In the data rows, 500 means zero.
Every row has a hidden score. In each pair, how much higher is the second row's than the first's? 20 means about the same, 40 much higher and 0 much lower. The score is a weighted sum of the row's numbers plus the product of two more (or one squared), each taken from its middle value.
[508 464 630 383 522 492 388 611 396 459 532 427 581 401 555 565 434 468 541 557 474]
[715 298 279 656 314 338 705 636 463 542 689 301 327 376 266 678 600 340 302 575 297] -> 21
[353 678 464 678 649 621 447 444 346 630 302 627 657 541 658 363 578 638 437 391 554]
[630 595 546 545 586 618 614 346 598 614 418 498 401 629 539 377 641 623 516 581 618] -> 28
[522 549 607 388 553 526 414 481 432 445 489 498 579 538 570 409 460 608 493 510 573]
[633 561 561 410 570 627 588 338 582 521 474 518 418 646 549 366 619 642 527 577 633] -> 25
[324 687 479 497 575 357 315 367 590 342 340 659 682 556 616 363 403 661 638 305 690]
[474 434 642 527 423 644 505 700 405 680 565 399 405 417 636 670 360 323 356 665 306] -> 27
[504 393 435 458 446 583 629 392 624 513 568 536 373 627 499 425 565 486 452 523 468]
[516 562 411 520 496 364 358 576 490 419 552 396 631 384 391 567 447 455 515 381 475] -> 18
[658 363 367 585 369 342 550 640 395 486 630 328 411 375 322 655 477 356 374 541 333]
[395 626 404 630 559 516 557 469 414 542 361 606 597 565 582 386 481 611 404 397 534] -> 26
[479 331 368 348 314 377 466 516 331 346 588 385 385 434 317 675 455 366 693 544 609]
[389 610 420 637 597 577 554 455 397 558 369 588 579 578 593 393 543 602 402 434 484] -> 21
[247 387 722 312 277 556 309 689 312 346 327 731 412 567 708 724 298 301 749 560 696]
[489 445 645 363 505 572 395 623 378 479 532 450 567 414 581 576 426 452 550 580 504] -> 22
[539 506 515 514 442 447 486 599 429 523 526 493 532 497 523 548 423 485 411 530 427]
[472 410 617 419 384 528 415 672 367 567 549 437 444 400 577 660 387 348 464 612 368] -> 25
[509 596 481 501 449 480 523 446 438 476 440 585 527 593 571 413 417 604 420 442 569]
[671 432 621 331 635 643 511 323 525 388 595 397 441 636 485 344 645 665 540 589 639] -> 16
[557 549 327 486 629 538 355 636 680 563 625 310 626 322 344 412 405 446 462 573 372]
[444 591 621 513 394 534 595 367 685 604 469 634 356 592 578 631 623 376 653 530 630] -> 39
[272 721 517 635 566 332 305 366 561 346 280 721 705 617 678 356 368 678 669 274 715]
[518 324 327 406 349 487 646 412 606 364 651 550 364 589 330 557 531 466 402 415 455] -> 37
[640 647 539 693 666 619 633 337 400 680 323 437 503 400 432 415 732 583 563 563 559]
[363 510 469 622 645 645 561 416 405 597 368 556 540 505 567 398 648 550 446 445 423] -> 21
[400 645 527 509 515 499 423 359 450 383 349 642 622 637 608 353 459 662 561 358 671]
[625 504 626 363 591 659 491 384 601 514 569 470 416 629 586 404 596 599 562 614 579] -> 23
[632 294 365 341 294 337 596 538 312 331 656 364 337 418 289 694 528 335 667 610 521]
[503 471 352 616 406 394 614 512 503 495 498 544 469 535 391 476 444 539 375 401 407] -> 23
[309 413 718 324 355 647 337 654 405 437 443 656 429 561 690 675 337 337 701 620 623]
[364 663 496 543 525 478 416 361 437 383 335 655 635 620 622 356 473 661 582 346 673] -> 22
[572 518 525 402 593 428 367 605 460 467 569 357 617 371 419 490 456 489 514 494 461]
[619 531 573 397 554 625 571 366 580 541 500 501 421 638 574 380 591 628 519 584 618] -> 25
[692 451 629 391 681 673 455 369 418 505 604 317 514 476 494 357 668 634 489 627 427]
[308 402 690 346 336 614 346 674 344 459 399 643 467 425 671 687 349 332 673 600 586] -> 20
[638 359 408 494 375 520 651 626 621 613 667 372 345 575 424 605 389 360 329 624 319]
[753 523 451 429 724 498 596 334 590 583 672 246 638 370 310 292 704 698 298 616 326] -> 34
[598 353 342 483 364 441 653 503 628 441 644 453 365 583 354 541 458 441 369 495 375]
[559 530 609 382 563 550 435 491 420 454 500 486 553 539 587 420 471 602 477 506 561] -> 23
[499 593 573 647 628 622 610 358 478 642 363 549 420 516 557 425 693 504 582 505 576]
[506 397 355 396 414 482 411 604 455 407 617 333 538 359 335 624 434 388 615 571 456] -> 18
[522 475 609 401 501 484 407 586 410 484 515 450 579 439 556 533 437 493 455 507 477]
[324 404 689 336 336 580 343 650 348 411 397 637 501 432 649 674 349 354 694 588 640] -> 19
[547 325 432 357 311 363 461 614 333 355 623 391 384 411 322 685 456 342 654 546 537]
[542 317 543 309 321 407 662 391 739 380 710 601 299 677 413 618 392 353 613 569 537] -> 16
[631 603 578 401 660 456 371 498 524 445 563 354 644 392 446 356 557 641 427 458 459]
[436 433 631 447 566 524 621 336 663 546 523 606 361 562 470 552 694 396 666 509 614] -> 15
[670 432 625 340 654 659 444 336 536 403 609 370 447 632 514 352 664 650 582 605 604]
[451 430 639 418 416 595 424 664 367 587 530 444 490 409 614 647 380 359 439 622 375] -> 25
[347 686 551 424 618 386 321 340 586 331 340 651 687 581 618 335 460 683 641 301 699]
[622 597 516 556 580 617 615 353 579 619 402 514 421 621 566 376 639 614 491 573 614] -> 26
[476 617 365 641 404 342 502 508 486 447 400 585 608 489 436 491 405 591 412 354 558]
[437 410 656 424 574 449 628 334 663 533 549 587 354 557 439 580 700 380 680 507 621] -> 18
[659 556 517 386 586 602 606 307 587 438 454 523 430 664 477 339 657 674 584 527 673]
[663 477 579 322 620 590 523 289 577 338 560 456 519 670 424 317 637 697 591 454 690] -> 16
[413 516 630 624 625 590 602 335 567 594 380 597 417 452 487 562 720 417 667 492 627]
[309 696 543 454 560 373 315 329 521 322 312 695 688 626 646 341 415 686 674 286 721] -> 18
[421 628 373 635 398 343 491 482 468 419 396 587 610 515 427 494 406 594 441 355 565]
[462 612 505 437 567 387 358 512 475 403 467 479 638 448 483 424 472 605 536 381 589] -> 21
[514 581 537 616 601 621 616 372 569 611 390 546 411 592 577 412 654 551 522 522 551]
[561 429 682 357 592 641 398 543 447 445 560 444 447 533 635 542 454 435 655 632 532] -> 5
[624 492 406 424 620 443 364 632 589 550 604 315 617 344 363 435 437 469 507 567 375]
[542 476 589 395 540 447 368 609 427 448 558 387 591 376 473 548 451 477 540 503 475] -> 22
[629 345 343 398 364 361 463 562 388 355 649 332 438 388 303 648 548 376 587 491 429]
[507 397 571 399 435 565 629 370 672 513 591 584 351 633 514 515 613 419 593 535 574] -> 19
[621 410 426 566 398 396 557 645 394 552 597 364 437 400 387 636 413 380 376 566 337]
[573 451 643 366 587 581 393 586 414 475 538 390 562 417 560 467 482 528 530 593 477] -> 22
[599 583 573 342 592 570 469 301 493 341 440 600 585 660 534 327 618 688 609 404 692]
[341 669 442 599 460 358 382 416 490 383 332 664 659 580 594 397 395 646 585 321 664] -> 7
[613 422 674 350 627 644 409 530 412 474 553 375 476 467 613 431 535 545 554 633 483]
[591 292 570 283 346 354 677 327 742 329 729 480 295 686 344 513 568 379 645 560 501] -> 18
[498 581 488 617 586 616 605 392 507 603 394 561 444 599 579 398 621 562 461 522 547]
[376 366 661 442 336 596 424 709 328 641 548 494 396 377 625 705 349 304 479 657 328] -> 27
[584 407 391 542 406 512 629 518 585 524 608 486 380 592 421 469 434 486 366 532 379]
[259 412 725 334 313 665 309 708 358 513 365 700 421 471 716 716 297 295 699 640 603] -> 27
[562 573 381 472 640 444 339 639 627 542 608 320 639 331 371 429 446 475 455 494 380]
[498 553 360 623 402 372 576 526 499 479 442 556 530 518 438 467 429 550 386 395 454] -> 23
[563 472 566 505 458 579 546 611 484 600 546 438 436 534 584 551 400 425 381 603 384]
[673 321 290 667 318 340 678 603 463 462 642 363 363 388 286 665 588 376 335 465 346] -> 22
[528 424 612 417 416 502 430 637 373 508 543 430 505 398 558 636 400 382 485 585 407]
[645 349 358 444 356 348 519 608 380 408 642 344 413 381 315 660 507 361 524 529 374] -> 20
[628 593 529 348 602 570 556 286 520 341 407 590 538 675 470 315 653 699 620 406 705]
[372 386 375 543 558 594 588 453 483 457 507 573 514 494 403 445 591 540 437 414 426] -> 23
[688 538 484 336 611 529 618 264 600 327 451 523 470 688 358 303 697 711 635 429 714]
[602 427 521 540 431 517 578 644 436 612 580 398 415 447 487 618 399 381 355 619 340] -> 15
[529 434 684 347 608 675 381 529 461 521 570 461 430 564 648 542 472 424 607 635 521]
[616 377 377 477 379 350 468 619 393 411 610 353 446 376 338 649 460 371 481 524 374] -> 26
[378 634 368 665 556 339 523 548 438 557 361 609 648 464 473 440 444 604 399 347 461]
[330 353 592 338 289 391 364 627 298 344 380 637 411 450 457 700 365 334 727 536 672] -> 16
[419 551 409 620 581 586 584 427 452 569 406 579 517 560 549 398 538 578 395 468 463]
[560 375 409 413 377 369 408 602 386 407 614 366 488 373 340 646 466 375 584 512 446] -> 19
[679 374 323 643 369 331 637 631 433 577 638 323 399 383 313 650 459 369 331 537 313]
[575 529 571 443 498 606 534 514 492 545 507 520 445 584 600 432 438 553 413 573 474] -> 25
[556 398 533 428 389 597 633 582 658 613 639 502 341 626 577 598 408 365 392 621 364]
[639 329 309 570 334 368 664 533 569 405 656 416 359 519 307 616 475 412 347 460 361] -> 18
[482 363 598 422 346 497 444 683 346 572 568 421 405 379 477 685 383 328 498 623 349]
[521 283 281 422 287 531 675 411 588 313 673 562 336 508 287 669 637 374 422 375 593] -> 25
[343 673 461 550 511 352 338 395 525 358 346 651 672 536 580 398 397 644 630 313 676]
[419 401 591 471 601 600 611 352 606 542 505 572 380 571 498 455 683 457 608 493 540] -> 22
[492 410 531 447 497 579 633 372 632 523 556 569 372 629 499 445 626 478 557 533 551]
[551 565 506 597 578 625 617 387 571 607 419 530 398 600 555 412 628 535 482 548 524] -> 22
[574 515 581 415 516 622 549 432 513 522 481 544 457 615 606 398 475 605 438 576 573]
[600 438 653 356 599 622 427 468 413 510 565 423 564 524 589 404 503 598 513 600 512] -> 18
[269 724 548 536 601 345 276 348 645 310 287 715 714 587 683 342 370 685 695 263 728]
[404 655 494 593 581 581 464 356 421 442 327 641 624 629 625 349 540 663 560 373 662] -> 23
[579 588 575 378 563 586 532 332 522 393 422 559 537 645 586 347 556 666 546 440 669]
[518 439 428 541 458 556 617 425 578 533 533 535 401 608 524 417 498 525 413 520 422] -> 15
[505 486 364 488 483 368 361 577 484 397 589 363 610 375 366 592 460 428 540 390 462]
[546 560 570 387 523 592 518 398 485 444 473 558 507 611 602 384 485 627 491 547 605] -> 23
[709 418 615 395 687 655 528 385 403 532 620 294 535 433 414 342 671 648 393 644 380]
[630 431 668 360 642 665 409 440 446 461 580 369 457 515 603 425 573 539 607 637 456] -> 6
[369 648 449 660 643 627 527 445 364 626 327 601 625 533 625 376 585 615 416 413 490]
[353 693 483 686 666 643 454 370 323 622 281 642 669 546 663 344 624 661 470 379 640] -> 21
[618 480 627 344 595 630 479 363 502 426 556 460 498 617 576 365 569 644 532 576 621]
[573 292 581 274 312 334 675 321 760 314 737 598 284 706 350 584 421 370 665 521 603] -> 17
[308 421 721 317 336 569 340 641 402 383 418 672 426 562 689 670 329 350 720 612 656]
[644 283 288 391 294 419 688 416 635 336 700 432 320 566 281 649 563 379 379 437 408] -> 25
[706 334 305 651 348 334 677 656 442 604 677 298 351 382 290 661 486 349 309 597 293]
[448 540 341 663 392 331 575 545 503 466 404 571 601 455 366 569 501 568 398 346 458] -> 30
[452 478 605 464 373 620 604 583 687 646 583 607 341 621 627 635 428 344 510 619 439]
[428 484 632 554 589 548 605 335 629 575 441 581 380 550 490 551 701 402 663 460 613] -> 15
[637 536 566 345 586 606 555 305 548 368 478 550 509 664 532 331 623 683 598 464 687]
[274 737 600 683 661 333 318 429 428 479 260 709 717 548 692 344 360 679 632 290 682] -> 12
[401 650 463 654 630 625 547 415 374 591 329 610 608 574 626 370 570 622 435 419 567]
[356 664 396 592 574 349 324 496 598 367 413 578 669 412 530 440 424 595 576 320 624] -> 15
[465 638 498 662 643 648 582 388 391 636 334 532 556 554 611 376 664 609 441 474 546]
[467 582 342 669 392 322 556 565 541 465 415 554 605 450 379 562 432 573 393 349 482] -> 29
[325 688 542 691 702 503 407 614 343 688 298 583 691 374 641 357 541 628 371 417 348]
[664 368 312 646 354 331 655 621 499 558 631 352 400 412 312 632 466 393 331 479 329] -> 12
[615 392 391 477 394 352 440 607 408 430 611 368 507 390 345 640 449 390 494 503 397]
[590 595 573 541 504 617 599 412 648 638 454 530 378 612 576 506 587 458 514 612 557] -> 31
[579 297 386 309 339 472 666 351 706 328 707 535 313 659 326 506 564 413 533 484 511]
[664 497 499 429 643 447 399 616 561 570 611 306 612 338 370 391 518 557 431 599 363] -> 19
[642 454 593 402 612 482 407 614 491 533 572 327 579 361 420 430 483 515 528 605 401]
[439 346 491 377 496 565 627 357 653 437 628 545 355 611 421 434 643 443 570 512 504] -> 22
[419 485 357 623 487 448 580 506 460 487 436 568 548 518 433 446 494 573 388 391 431]
[617 481 633 362 615 549 400 529 416 476 574 381 583 423 532 408 500 597 484 582 476] -> 20
[451 622 423 569 426 368 431 485 484 413 408 576 615 516 516 478 418 604 483 380 594]
[637 648 545 689 666 615 630 337 416 684 330 436 492 383 424 433 733 571 578 556 556] -> 25
[484 626 551 674 654 653 594 362 391 658 333 550 513 456 583 411 700 576 512 514 563]
[622 425 316 658 357 324 627 596 470 497 564 431 472 423 331 617 454 452 351 396 365] -> 17
[574 587 589 350 606 501 411 329 510 354 447 545 617 615 537 340 581 675 581 403 671]
[475 345 431 373 440 563 633 371 654 410 635 546 354 620 408 436 610 459 520 502 494] -> 18
[365 496 641 369 340 423 582 359 721 469 563 676 333 641 592 655 589 348 699 457 664]
[603 500 616 356 609 574 430 391 448 404 542 419 581 530 555 368 545 641 488 534 597] -> 13
[365 604 389 664 630 342 482 581 430 605 376 580 657 403 440 431 509 600 386 371 391]
[600 546 586 419 553 642 564 405 589 582 517 502 404 629 605 417 536 576 483 609 544] -> 17
[541 587 609 536 464 646 556 565 649 663 494 564 377 586 637 608 520 373 488 626 431]
[567 489 640 375 567 643 472 461 474 530 553 475 459 593 607 419 488 566 470 603 535] -> 11
[665 573 363 501 672 457 374 639 666 607 641 284 639 321 344 370 487 555 371 565 339]
[438 661 544 696 679 672 573 371 333 674 302 514 616 418 615 375 705 605 457 499 534] -> 25
[565 516 324 660 377 324 585 557 522 437 488 493 569 425 350 603 441 500 388 363 408]
[622 631 571 654 624 594 636 345 575 657 360 517 418 512 483 465 699 533 587 553 592] -> 27
[454 669 568 720 693 690 577 359 300 693 274 520 640 337 584 422 749 573 551 515 583]
[632 485 623 354 612 652 479 363 597 467 582 428 414 633 578 384 595 625 561 620 608] -> 17
[408 646 355 646 405 317 415 493 571 410 391 587 635 477 403 548 417 585 504 330 600]
[480 374 319 621 360 387 620 512 492 425 530 575 463 458 338 595 538 507 384 368 446] -> 18
[386 538 467 624 623 635 595 407 432 602 385 571 515 554 570 397 647 541 462 460 466]
[400 406 628 343 346 431 616 359 720 437 633 656 324 659 559 631 547 356 682 514 643] -> 18
[519 432 626 444 445 595 461 657 385 617 526 422 456 449 594 633 391 371 401 611 359]
[579 299 530 288 325 368 667 323 746 327 725 564 296 694 350 540 482 382 651 540 578] -> 14
[429 654 444 516 648 386 319 569 604 437 478 387 669 363 492 394 452 600 506 365 533]
[471 433 592 438 370 631 600 636 680 644 620 552 338 616 630 646 400 337 426 633 363] -> 22
[458 375 640 379 552 458 633 338 681 480 607 552 345 604 449 545 684 387 668 504 600]
[361 493 371 631 610 430 527 552 406 564 397 572 628 403 419 431 577 581 396 383 396] -> 34
[670 364 308 651 349 337 658 612 508 527 641 349 384 400 305 638 477 388 331 513 326]
[568 440 408 406 486 415 372 635 478 467 560 350 591 355 356 570 404 403 607 562 436] -> 17
[464 610 375 620 408 340 434 514 494 419 432 574 616 509 441 511 419 585 455 359 555]
[442 612 461 530 474 448 498 429 453 451 391 595 575 588 574 399 421 622 434 418 601] -> 20
[585 437 671 347 611 637 406 549 402 487 547 383 519 441 579 473 492 519 566 628 479]
[463 381 507 374 355 382 379 612 375 389 554 411 485 384 375 653 436 375 637 498 552] -> 23
[383 656 453 630 608 593 495 377 390 527 326 625 618 603 627 360 558 646 475 378 629]
[584 436 595 382 558 468 379 619 439 540 557 358 570 367 440 524 451 449 578 584 451] -> 18
[467 481 470 563 556 615 613 399 571 564 463 550 395 610 558 413 602 518 468 526 503]
[316 706 583 705 715 519 379 628 315 699 279 586 704 363 663 346 530 639 370 405 342] -> 30
[329 413 712 330 356 603 350 632 387 408 414 640 454 526 673 657 348 361 701 614 636]
[602 534 361 451 622 453 360 634 632 509 611 314 627 332 352 441 434 440 475 544 368] -> 18
[377 569 621 446 348 585 569 494 705 613 519 652 344 623 624 658 481 342 644 568 608]
[432 361 343 557 398 475 612 455 527 411 581 560 454 557 360 478 530 533 384 405 433] -> 7
[422 386 380 517 491 571 610 410 510 461 572 549 439 588 420 416 576 516 423 416 433]
[448 454 675 406 546 386 625 327 682 522 549 615 349 558 456 630 699 364 700 470 619] -> 16
[693 554 453 455 685 494 402 606 617 619 629 281 638 333 349 347 585 618 349 598 332]
[346 705 547 440 669 382 297 347 629 342 350 619 704 500 630 322 475 689 616 297 691] -> 17
[634 383 337 585 390 337 504 593 434 409 635 332 470 387 313 638 521 389 429 451 367]
[628 471 610 353 595 654 521 367 572 492 574 479 423 634 590 374 575 626 524 600 611] -> 25
[567 603 574 639 595 583 634 345 589 647 373 567 401 529 507 476 696 478 615 537 592]
[333 629 584 689 684 685 485 409 322 660 299 598 639 369 619 408 710 544 554 483 559] -> 26
[654 571 546 401 585 609 609 326 618 511 481 510 396 646 495 361 625 649 553 571 648]
[441 616 403 606 451 403 489 473 482 441 398 603 598 569 528 427 414 608 434 370 562] -> 10
[644 417 653 376 618 597 448 595 421 512 572 353 541 386 501 437 524 519 551 626 436]
[283 372 690 329 291 530 332 676 310 372 364 687 419 479 660 712 330 314 720 562 667] -> 21
[571 477 632 358 586 653 464 425 505 561 558 446 435 610 616 410 516 580 509 625 554]
[355 668 388 672 562 318 458 549 516 509 337 632 657 474 498 424 428 624 466 328 560] -> 21
[274 721 514 597 628 359 273 386 658 326 307 696 712 556 672 359 364 665 676 270 707]
[406 651 404 566 656 405 316 610 613 474 521 370 671 355 491 418 420 527 484 365 439] -> 25
[442 546 645 580 573 491 610 334 648 579 408 615 376 517 475 605 706 397 677 482 638]
[527 568 362 633 389 348 567 534 482 461 452 549 544 518 400 527 407 540 396 379 450] -> 14
[577 594 522 491 573 624 593 366 532 561 406 572 458 632 584 373 584 629 472 532 617]
[504 333 454 358 409 529 646 362 671 409 657 543 341 629 388 445 603 441 531 490 500] -> 20
[331 411 667 349 328 445 345 652 345 400 380 626 486 416 619 672 353 356 704 582 642]
[366 710 518 661 677 632 398 289 307 436 257 674 693 630 657 305 680 711 631 318 720] -> 23
[486 352 579 346 400 465 648 346 692 409 642 593 333 648 425 500 627 398 629 520 583]
[476 460 653 373 485 605 391 620 379 534 523 475 518 443 616 600 422 408 525 601 458] -> 21
[645 436 639 368 641 597 418 537 428 512 583 332 573 390 498 396 551 592 478 613 420]
[389 630 378 649 454 353 522 508 462 461 374 622 618 511 504 445 422 608 402 356 521] -> 19
[568 425 681 347 609 657 395 543 419 497 563 404 485 506 628 493 485 487 623 633 522]
[667 438 596 325 623 635 537 316 577 373 595 405 444 653 475 338 635 671 567 573 654] -> 26
[529 419 425 487 465 559 625 410 595 515 557 538 384 611 487 419 550 503 428 523 452]
[491 596 350 657 389 323 500 545 532 418 416 525 611 445 387 579 415 570 419 349 521] -> 29
[450 370 681 328 448 337 650 327 719 419 662 576 321 635 441 616 652 357 689 520 590]
[465 683 539 727 701 692 582 374 289 708 268 457 651 337 587 387 746 602 484 528 527] -> 26
[400 642 540 422 529 447 380 358 476 356 366 640 645 615 597 360 468 664 583 352 678]
[685 344 376 604 381 458 663 688 465 670 676 308 337 407 358 661 387 324 299 664 277] -> 13
[483 511 343 645 392 357 587 546 482 486 459 548 551 472 384 520 439 568 379 373 431]
[404 337 409 345 306 371 397 574 322 346 492 533 400 426 347 685 419 349 703 534 642] -> 16
[651 306 338 349 327 431 686 429 681 383 706 411 316 633 316 584 457 390 377 565 373]
[435 567 648 533 477 433 620 332 663 560 426 630 366 513 470 620 699 383 689 474 639] -> 35
[501 445 671 353 573 639 393 602 406 506 538 436 500 478 632 538 445 466 576 623 510]
[595 458 476 561 418 420 548 626 413 549 556 401 482 469 470 595 404 414 376 537 361] -> 19
[312 706 496 685 661 353 375 552 386 604 290 659 691 471 644 370 419 649 459 327 559]
[679 528 584 405 677 517 406 507 511 554 618 305 614 372 393 350 594 630 383 589 367] -> 25
[347 673 434 618 464 360 394 398 455 385 336 660 656 576 599 390 402 644 567 322 665]
[406 662 483 671 656 651 556 383 359 636 309 574 619 562 636 359 652 638 437 438 590] -> 26
[500 559 347 649 395 336 553 523 510 464 435 563 571 503 388 530 425 569 409 366 438]
[537 514 608 387 567 481 392 574 412 449 516 404 600 444 527 485 481 545 512 499 503] -> 18
[561 476 404 408 514 401 360 626 497 474 583 338 603 345 364 572 427 415 583 552 429]
[481 482 661 374 534 663 418 624 431 599 537 497 452 538 650 591 417 401 457 634 413] -> 20
[414 611 498 657 637 642 570 399 396 632 353 559 557 527 614 395 645 577 445 519 501]
[570 476 440 553 432 554 605 548 498 564 522 465 421 566 540 453 407 520 370 554 396] -> 19
[692 444 636 398 680 676 453 375 444 492 602 313 519 455 482 354 676 628 479 631 432]
[519 346 413 372 426 578 640 374 650 410 636 543 355 634 404 436 594 454 493 498 479] -> 22
[506 565 454 538 441 509 564 476 474 483 453 553 515 590 559 430 407 592 401 476 501]
[452 419 639 374 430 533 393 635 374 466 500 447 539 409 566 633 417 387 580 558 448] -> 20
[311 706 482 551 641 364 289 410 629 355 331 649 701 484 641 358 413 662 637 291 683]
[549 523 489 509 454 414 464 575 439 499 506 469 563 496 497 554 404 500 430 455 436] -> 22
[311 404 703 333 345 612 340 660 357 421 408 659 484 471 676 678 341 341 691 607 630]
[393 489 622 411 349 599 585 602 702 632 595 627 333 624 640 659 389 329 587 610 434] -> 30
[409 395 647 411 380 579 407 680 351 589 527 447 448 392 605 672 386 337 495 631 362]
[528 417 682 346 596 663 379 550 436 479 565 449 452 538 642 540 470 436 613 641 512] -> 6
[499 381 424 371 371 395 367 613 387 379 580 391 506 373 354 645 454 381 640 502 551]
[690 350 314 649 370 318 645 635 431 558 655 312 387 371 296 657 519 360 336 536 307] -> 17
[558 427 554 482 407 471 474 643 394 584 566 401 451 423 474 627 405 383 402 581 361]
[702 435 625 430 679 665 494 422 409 560 603 297 539 394 437 352 653 629 407 645 372] -> 25
[430 627 370 645 401 331 484 510 524 459 401 598 627 504 423 477 410 592 425 346 559]
[395 544 599 634 646 643 593 355 456 610 365 580 454 450 560 458 709 458 614 488 589] -> 17
[708 313 385 624 347 378 672 705 355 671 682 285 332 340 309 696 406 302 305 681 265]
[635 446 639 340 630 664 457 371 513 454 574 419 436 609 584 377 619 617 563 617 589] -> 21
[431 626 380 623 414 359 471 503 481 433 406 608 610 520 470 480 418 595 438 362 554]
[508 356 421 393 406 568 638 376 653 422 637 555 354 627 410 441 559 450 480 504 463] -> 21
[569 441 650 368 586 557 386 614 401 487 550 394 581 404 557 490 493 500 537 610 477]
[666 341 460 570 377 573 663 711 600 698 687 313 323 440 457 678 344 302 299 690 265] -> 29
[534 459 576 429 430 429 400 615 394 487 521 422 550 432 495 613 427 408 473 542 422]
[471 632 505 527 575 583 516 355 449 454 357 606 566 633 603 356 537 654 479 420 650] -> 21
[490 376 382 377 379 412 369 596 408 395 585 363 535 373 343 634 438 377 642 540 535]
[472 636 573 375 621 428 360 351 498 352 418 566 657 555 532 342 530 673 580 354 665] -> 29
[326 693 569 742 710 725 447 418 261 715 239 607 696 299 642 418 760 591 547 453 623]
[396 543 365 635 509 422 572 508 453 510 414 584 593 518 447 428 481 577 390 391 422] -> 12
